In the rows, 128 means zero.
Named turns come first, each shown by rows before and after it. Which turns, in which order, take the first row of each pair that follows to the second? Write the first one first, as in the answered first pair.
Tuten (before -> after):
[150 117 141  91 194 120 175 108 131 121 170 137 131 152 141 119 128 143
 122 106 135 104 104 134] -> [108 110 113  81 167 134 176 142 133 135 122 110 133 124 162  82 101 121
 151 122 121  99 145 108]
[133 116 111 113 112 131 138 132 139 134 126 164 125  88 149 140 137 130
 150 122 140 148 131  85] -> [149 117 120 115 120 122 140 117 141 126 146 172 124  99 141 152 149 143
 140 116 140 150 116  94]
[134 107 110 141 141 118 130 157 134 103 121  76 112 189 145 138 129 129
 102 153  54 114 127 168] -> [120 126 109 156 143 159 107 204 115 123  91  93 109 159 159 147 108 101
 110 171 106 119 136 160]
[183  90 160  74 149  91 148  98 149  95 142 126  70 122 136 123 169 127
 171  97  78  81 112  87] -> [144 105 147  87 137 145 121 169 128 124  83 134  68  72 163 116 130  82
 195 123 130  85 143  64]
sepok (before -> after):
[114 100 110  95 130 126 141 152 144 126 114 164  86  75 162 162 125 120
 132 116 115 142 161  98] -> [138 112 123 119 128 122 128 125 153 117 147 191  98  98 132 191 147 144
 102 117 130 162 126 120]
[105 120  98 153 122  88 140 151 118 138  96 103  96 140 143 135 156 102
 131 129 108 125 145  99] -> [131 131 115 175 122  88 120 122 126 131 131 131 112 161 110 162 174 127
 101 135 128 143 108 124]
[160 118  98 114 137 126 169  97 151 126 152 102 152 153 132 125 119 126
 138 154  85 104  93 105] -> [157 118  96 114 137 125 172  99 152 124 151 100 149 153 133 124 120 125
 139 153  83 102  96 104]
Loke (before -> after):
[211 120 158  78 176 128 162  84 127 137 124 152 124  91 112 113 119 126
 130 106 159 109 122 138] -> [165 116 120 138 135 101 189 103 145 107 112 171  78 115 101 171 169 138
  90 100 132 142 162 146]
[199 164 151  79 183 129 106 133  92 167 140  87 127 120 174  55  82  94
 190 150 151  73 110 101] -> [151 124  85 103 123  50 189 103 171 118 132 114  51 139 154 115 167 135
 158  91  57 109 178  81]
[143 185 131 124  81 162 106 143 149 132 169 171 131 134 122 151 119 176
 144 126 142 165  82 146] -> [156 175 136  96  90 155 113 123 159 134 174 167 135 125 121 135 114 179
 156 113 133 156  80 136]
lig (before -> after):
[135 155 113 172 107 151 121 114 145 112 134 123 147 113 114 105 125 150
 126 141 150 168 108 120] -> [124 144  99 170  97 130 143 108 157 100 130 114 134 121 117 104 137 155
 126 131 119 168 123 115]
[165 128 166 108 132 131 119 121 126 122 130 120 158 122 104 133 123 130
 129 127 125 102  85  92] -> [159 120 157 105 121 118 131 110 141 115 128 115 153 125 102 128 129 139
 128 120 104 104  95  88]
[135 115 106 164 102  87 121 114 154 122 123 124 162 145 104 143 124 119
 124  99 103 164 178 130] -> [128 114 107 169 120  87 135 141 126 120 114 114 140 147 126 153 126 103
 124  98 102 149 190 136]
kov (before -> after):
[107 134 125 129 138 160 119 168 113 147  96 110 138 103 154 108 102 105
 152 144 148 121 145 115] -> [113 107 112 108 136 108 167 131 145 123 112 109 108 116 149 114 136 128
 151 103  90 119 161 104]
[133 131 141 170 154 118 118 161  89 108 159 137 119 174 147 190 145 141
  74 106 136 110 111 175] -> [ 83 139 113 164  91 169  76 190 110 142  95 119 160 123 150 125  88 118
 118 150 153 119 146 140]
[130 118 148 116 169 130 132 146 111 130 119  41 162 156 156  89 119  99
 149 165 134 105 102 172] -> [117 105 131  99 148 117 146 131 138 126 108  34 156 147 156  74 122 108
 160 154 103 108 124 154]
[147 133 156 142 140 134 122 114 126 128 158 135 131 139 117 145 119 131
 111 138 138 127 116 145] -> [124 132 141 135 110 151 107 122 140 139 130 125 148 117 117 115  97 122
 132 153 137 130 135 124]

Between the rows of a pair lie two turns.
[150 153 182 148 154 132  99 163  88 112 116 131 117 120 130 137 176 154
  86 212 158 142  37 158] -> [139 138 172 131 135 103 114 144  89 101 117  75 130 149 133  92 172 166
  98 223  96 126  49 164]	Tuten, kov
[149 138 141 117 156 146 120 101 105 129 141  94 157 122 127 138 127 119
 156 126 106  76 118 133] -> [145 140 136 116 143 157 109 101 115 134 133  96 167 111 122 128 115 119
 163 130 112  83 120 126]	Tuten, lig
[125 141 117 131 145 122 144 162 110 126  97 139 114 120 147 146 129  91
 131 127 151 133 162 141] -> [121 124 108 115 134  94 164 137 126 114 104 115 116 134 146 124 138 105
 138 120 104 125 172 138]	Tuten, Tuten
[149 134 149  90 153 143 130 115 118 152 138 122 138  82 134 100  97 101
 164 111 137 113 122  98] -> [130 126 120 132 125 102 167 103 149 117 149 149  91 115 112 165 160 128
 120  86 103 142 143 109]	Tuten, Loke
[161 117 140 107 186 114 124  86 118 167 159  87 142 133 135  93 130 121
 140 121 116 119 102 132] -> [141 108 122  97 179 107 143  97 125 165 138  81 123 119 148  89 130 111
 151 112 100 115 133 116]	Tuten, kov
[111 130  97 149 118 157 148 179 112 128 108 116  98 147 125 162 112 108
 107 121 132 145 144 132] -> [132 140 110 158 110 164 122 148 128 128 132 138 125 157  92 168 117 131
  92 127 151 162 111 143]	sepok, lig
[126 143 127  90 163 167 120 176 112 170 109 124 122  78 144 103  84 100
 175 119 161 113 114  99] -> [136 119 109  97 151  94 178 116 167 124 151 154  78 117 112 158 160 151
 136  65  96 136 120 108]	kov, sepok
[ 95 133 136 142 124 122 128 139 130 122 109  85 162 113 148  91 126  88
 115 162  81 137 179 137] -> [107 147 151 148 134 147 104 146 118 133 112  99 176 104 145  93 112  81
 115 173 117 138 159 142]	lig, lig
[110 112  93 102  89 135 131  90 176 119 121 152 121  73 136  97 134 146
 155 124 115 142 123  92] -> [ 99 107  87 100 104 121 154 116 149 112 111 126  99  84 164  97 136 129
 157 123  91 122 142  95]	kov, Tuten
[166 121 180 148 118 115 124 144 102 122 146 119 130 119 137 134  91 119
 127 107 149 105 145 106] -> [156 111 166 149 113 101 143 147 110 115 139 119 112 120 143 141 102 119
 125  96 133 108 163 100]	sepok, Loke
[109 122 125 132 161 119 161 134 111 136 126 114 140 124 140 102 114 125
 135 114 103 101 128 122] -> [112 129 130 138 163 131 150 145 101 141 124 115 146 123 141 103 107 120
 135 123 119 101 122 126]	kov, kov
[138 114 145 108 123 123 131 124 122 137 139 133 138 114 101 113 122 134
 161 134 148 136 108 115] -> [117 124 133 148 106 129 124 149 112 130 129 140 128 128  99 139 133 130
 139 149 156 151 118 129]	Loke, Loke
[161 141 146 129 151 111 142 123 100 132 111 110 144 139 145 154 108 104
 125  94 139 108 119 114] -> [170 140 147 124 133 112 126  93 131 135 122 119 169 135 121 142 107 125
 125  93 139 123 108 109]	lig, lig
[162 126 154  88 165 147 167 176 109 124 128 211  71  94 121 208 140 112
 106  82 179 121 126 155] -> [190 111 162  70 141 108 167  93 153 104 174 193 109 133  79 180 159 164
  98  73 126 129  97 168]	kov, Tuten
[145  91 117  96  97 107 133 106 140 145 123 158  76 108 126 140 127 117
 106  65 140 131 145  76] -> [142  98 120 102 104 118 130 124 125 150 116 163  72 100 134 146 120 105
 107  70 160 129 146  78]	Tuten, lig
[117 105  97 163 146  82 156 100 130 140 139 151  90 141 121 176 167 158
 118 115  93 156 142 139] -> [112 121 102 180 155 118 135 134 112 156 123 175  88 120 127 194 153 136
 117 127 147 165 140 136]	Tuten, Tuten
[139  85 110  83 142 102 161 103 150 104 109 106  96 121 111 148 138 128
 131  66  86 152 171 105] -> [186 110 156  92 200 125 135 113  99 111 143 122 107 136 114 174 131 115
 114  76 145 139 117 138]	kov, Loke
[105  86 137  88 159 124 146 147 112 145 122 126 115  87 173 114 107 105
 156 117 156 109 133 105] -> [106  92 133 129 158 114 155 146 120 127 140 168  87 104 157 179 146 118
 118 103 168 131 128 123]	Loke, Tuten
[118 132 114 125  78 147  97 105 182 152 116 162 163  80 107 101 110 144
 160 124 145 161 130  83] -> [133 139 123 149  86 136  99  95 182 141 142 188 153 101  90 145 138 161
 128 116 157 174 112 104]	Tuten, Loke
[120 110 136 144  77 125 107 118 139  99 142 113 110 154 118 134 142 162
 105 130 104 154 120 143] -> [116 115 143 152 108 132 117 160  97 103 133 107  86 156 149 152 136 135
 103 132 118 136 127 151]	lig, lig
[128 117 135  92 104 138 124 114 140 127 111 107 114 111 153  61 125 113
 180 140 122 151 142  99] -> [137 123 138  93 104 149 119 106 160 133 115 145 109  93 137  82 134 117
 174 127 150 166 135  92]	Tuten, kov
[ 96 137 121 116  86 111 114 109 140 102 118 150 136 117 108 110 162 143
 137 120 121 149 127 111] -> [102 145 128 119  90 129  95 118 131 110 116 156 146 109 107 106 149 138
 140 130 145 150 116 113]	sepok, Tuten
[134 160 118 133 142 150  96 199 100 126  80 104 107 140 157 131 120  56
 203 160 140 108 123 106] -> [109 149  94 150 115 126 119 199 116 107  73 101  84 156 154 146 143  65
 187 156 105 120 148 106]	kov, Loke
[161 113 149 116 164 112 122 109 116 142 121 166  86 111 144 132 136 104
 144  99 150 123 115 126] -> [140 108 131 104 138 115 120 107 138 148  98 156  94  93 144 103 122 105
 163 104 135 128 137 105]	kov, kov
[170 127 166  89 184 124 130 118  90 130 161 102 136 129 151 102 113 109
 135 122 141  93  92 143] -> [ 93 118 105 118 129 128 156 175 116 130  91 120  85  92 168 125 123  87
 143 118 128 118 174 102]	Loke, Tuten
[ 97 152 114 180 123 106 151 152 135 125 116 161 128 179 101 170 168 119
  94  95 123 140 156 129] -> [113 171 147 157 148 151 104 174  90 158 107 126 180 164 120 110 107  92
 128 137 162 111 126 134]	Tuten, Loke
[131 131 119 130 114 110 140 117 131 115 118 139 122 153 136 123 146 158
 102 124  78 148 150 138] -> [139 143 131 140 122 126 116 131 104 122 122 123 144 168 138 113 130 151
  99 151  94 141 131 154]	Loke, Tuten
[184 125 155  92 182 136 143 100 119 130 163 179  96 110 123 160 152 145
 126  80 135 126 105 147] -> [188 123 157  65 166 145 126  77 140 143 157 163 129  96 115 115 129 151
 149  89 128 126 100 133]	sepok, lig
[ 69 146  97 210  63 134  95 178 108 107 111 105 131 165 107 141 145 127
  93 183 122 162 150 157] -> [ 81 151 106 201  54 140  75 153 122 112 121 102 160 163  89 123 138 140
  97 194 127 167 132 158]	sepok, lig
[128 139 137 176 114 135 129 130 141 119 141 182 110 135 106 201 165 133
  92 111 169 167 115 141] -> [ 77 131 106 167  84 156 128 174 142 136  82 152 112 100 134 158 131 103
 128 130 156 159 167 109]	Tuten, Tuten
[134 124 120 116 131 134 141 116 151 127 131 101 139 112 162 130 130 128
 145  82 120 128 144 134] -> [132 140 128 138 134 159 116 140 125 135 129  99 151 115 165 134 118 115
 138 107 149 126 132 150]	Loke, Loke
[154 149 122 166 128 146  93 106 156 109 182 140 139 149  62 172 149 153
 100 134 159 141 118 141] -> [156 156 133 169 137 159  75 122 128 117 179 119 158 152  73 152 129 140
 107 156 168 129 109 152]	lig, Loke
[147 100 121 134 159 123 158 137  90 118 143 101 104 175 135 135 127 138
 134 117 124 125 113 130] -> [150 100 124 133 161 126 156 139  89 119 142 101 107 174 136 134 123 138
 136 118 126 125 112 131]	Loke, Loke
[147 113 133 136 148  80 158 112 104 103 160  90 124 189 128 138 150 135
 109 116  64 111 112 163] -> [118 140 133 148 133 154  99 180  70 143 108  82 161 145 148  98  87  92
 137 170 128 111 121 151]	lig, kov
[106 127 114 144 113 135 128 139 136 134 108 144 116 112 130 141 134 115
 128 119 137 139 152 126] -> [126 118 122 108 129 130 134 116 145 140 114 140 125 100 131 114 124 118
 147 107 131 126 144 114]	Loke, Loke
[125 115  99 179 104  88 154 107 142  88 158  81 126 199  97 152 157 170
  84 130  67 139 125 153] -> [138 151 120 215 132 147 113 159 107 114 150 139 123 169 100 202 143 140
  71 147 169 152 100 160]	Tuten, Tuten
[166 114  99 155 133 137 129 147 174 149 125 164 108 113 131 170 148 155
 109 100 127 158 140 127] -> [177 130 119 155 155 167 100 171 136 163 124 151 130 110 144 155 121 136
 115 125 163 144 120 139]	lig, Loke
[142 125 130 154 166  88 159 117 101  88 173 133  78 180 128 178 171 135
  95 109 100 110 114 158] -> [172 152 164 152 167 138  93 106  94 116 184 140 143 167 106 144 131 136
 103 145 159 114  64 169]	Loke, lig
[109 113 125 116  89  95 151 110 119 117 132 113 149 175 125 143 145 128
 100 139  62  88 126 135] -> [126 129 145 133 116 111 140 128  87 122 143 122 148 183 132 166 142 116
  87 148  96  83 106 153]	lig, sepok
[ 89 132  99 182  82 116 132 138 132 101 120 119 122 156 127 132 146 143
 101 150  92 147 150 146] -> [111 115 110 114  94 114 133 105 146 117 120  90 149 133 132  64 113 143
 147 138  73 124 146 121]	Loke, kov
[135 115 105 136 115 135 122  98 160 114 131 114 142 136  98  97 125 138
 143 132 119 142 138 125] -> [124 124 101 157 108 148 109 121 146 117 121 112 146 138 104 101 119 130
 138 149 131 145 143 134]	Loke, sepok
[142 154 179  99 150 124 120  99 133 143 140 129 150 146 144 104 109 107
 144 159 137 132  82 150] -> [131 156 171  99 137 141 114 109 146 151 123 141 154 124 144 101  99 101
 154 161 151 142  93 135]	kov, Tuten
[140 119 103 106 183  88 173 114 114  94  85 129 104 137 140 121 105 121
 127 111 114 106 138 122] -> [129 131 100 148 171  93 160 136  97  87  87 137  99 157 137 151 116 120
 100 130 128 119 134 142]	Loke, Tuten
[149 110 115 117 156 130 144 116 115 119 176 112 108 151 130 122 153  98
 107 128 111  89 134 137] -> [130 110 104 115 150 139 145 138 108 125 151 106 101 134 144 114 140  81
 120 133 113  85 154 124]	Tuten, kov
[109 138 116 114  81 138 115 126 162 136 115  83 149 119 131  75 139 138
 148 144 101 145 161 113] -> [128 134 124 135 109  99 150 115 148 107 153  98 111 163 126 133 187 157
 110 119  83 145 149 141]	Loke, kov
[135 157 160 114 192 137  95 148 105 133 149 141 136 120 141 151 110  92
 118 111 128 120  93 109] -> [104 143 134  97 170 132 111 159 121 138 115 124 125  99 155 126  99  80
 141 108 101 115 132  83]	sepok, kov
[ 90 133 125 151 100  93 115 150 125 133 101 109 138 142 128  96 116 128
 147 154 111 138 132 142] -> [103 129 133 130 115  97 114 143 120 140 105 101 143 137 132  81 106 124
 160 151 112 129 127 138]	Loke, lig
[110 141 133 178 134 114 136 136  83 124 149 102 108 159 145 141 129 132
 111 127 141 137 134 166] -> [129 130 147 122 153 119 132 118  86 141 146  80 132 133 155  87  96 124
 150 121 134 112 128 146]	Loke, Tuten
[171 115 176  49 199 114 140 129  99 145 175  81 132 106 154  97  90 107
 175 113 113  74 109 126] -> [172 121 175  48 173 133 110 113 122 156 170  89 162  94 134  76  74 117
 181 127 129  87  98 118]	kov, lig
[112 124 136 110 157 121 132 158  98 153 144 109 121 133 153 128  95 100
 125 140 132 102 116 111] -> [105 127 133 108 139 132 116 149 111 158 136 108 140 124 143 111  84 105
 133 153 137 110 114 104]	Tuten, kov
[111 117  77 136 119 108 184 129 135  98 138 128 104 158 123 119 163 155
 100 114  97 139 139 131] -> [125 149 105 160 115 163 114 144 104 123 144 131 160 156 111 101 124 146
  96 165 164 144  93 153]	Loke, lig
[132 105 119  78 128  97 159 105 146 105 142  95 121 132 155 113 139 156
 127 106  52 113 160 131] -> [177 145 165 116 164 140 102 114 100 119 181 126 153 152 138 144 130 155
  96 136 137 118  91 173]	kov, lig
[113 120 112 101 118  94 143 127 152 149 108 119 113 100 137 131 134 121
 158 100 115 112 170  98] -> [102 127 101 129 102 104 133 136 160 148 101 137 110  99 128 151 141 122
 146 107 131 130 172 102]	sepok, Tuten
[ 71 123 107 142 138 151 138 160 151 132  60 130  93  96 128 143 134 137
 153 130 176 165 139  82] -> [ 96 127 125 113 152 163 123 143 153 146  69 130 118  80 124 116 114 137
 173 129 189 156 119  77]	lig, Loke
[128 124 143 132 127 128 140 137 106 119 151 111 140 133 100 139 112 120
  93 128  77 128 134 152] -> [129 126 147 123 135 134 135 142  98 124 146 104 147 126 108 124 100 113
 104 132  83 120 133 149]	Loke, sepok
[140 137 135 164 117 138  96  92 121 160 156 133 103 156  99 124 144 128
 128  90 127 125  85 176] -> [106 121 104 157  86 124 116  98 137 155 130 104  96 151 109  99 141 127
 142  92  81 122 124 162]	Tuten, sepok
[131 141 124 136 109 143 118 134 159 145 105 185 113  87 111 153 123 134
 129 112 164 144 149 110] -> [161 151 148 149 130 137 105 115 139 136 142 180 129 122  99 163 133 148
 108 120 169 139 111 142]	Tuten, kov
[177 169 142 119 104 123  98 119 151 156 136 126 136 147  96 137 130 174
 100 137 121 116 120 173] -> [141 158 116 103  78 128 104 140 160 164  96 101 134 122 114 104 110 156
 129 144 100 108 159 145]	Loke, Tuten
[127 116 119 108 114 135 134 128 151 124 141 127 136 121 133 122 137 147
 154 144 116 156 133 127] -> [116 121 114 130 110 137 131 147 137 122 135 127 129 130 139 135 140 142
 144 154 121 162 139 136]	Loke, lig
[132  89 118  99 141 130 133 120 161 123 106 194 102  85 124 157 110 143
 137  89 170 137 158  92] -> [140 102 132 129 157 139 123 138 132 121 117 204  98 103 126 184 118 137
 115 101 196 138 143 115]	kov, Loke
[169 116 155  87 157 106 149  80 130 102 182 121 143 135 131 125 124 144
 122 103 109 109  93 108] -> [120 124 125 162 132 102 162 133 107  83 162 126 103 165 136 184 156 137
  80 120 108 130 125 130]	lig, Loke
[128  97 130  62 153 117 146 119 128 139 124  74 136 118 156  69 108 119
 184 122  88  98 149 103] -> [182 110 166  79 189 107 143  81 120 126 186 116 137 151 128 120 142 146
 145 104 117 106  93 138]	Tuten, Tuten
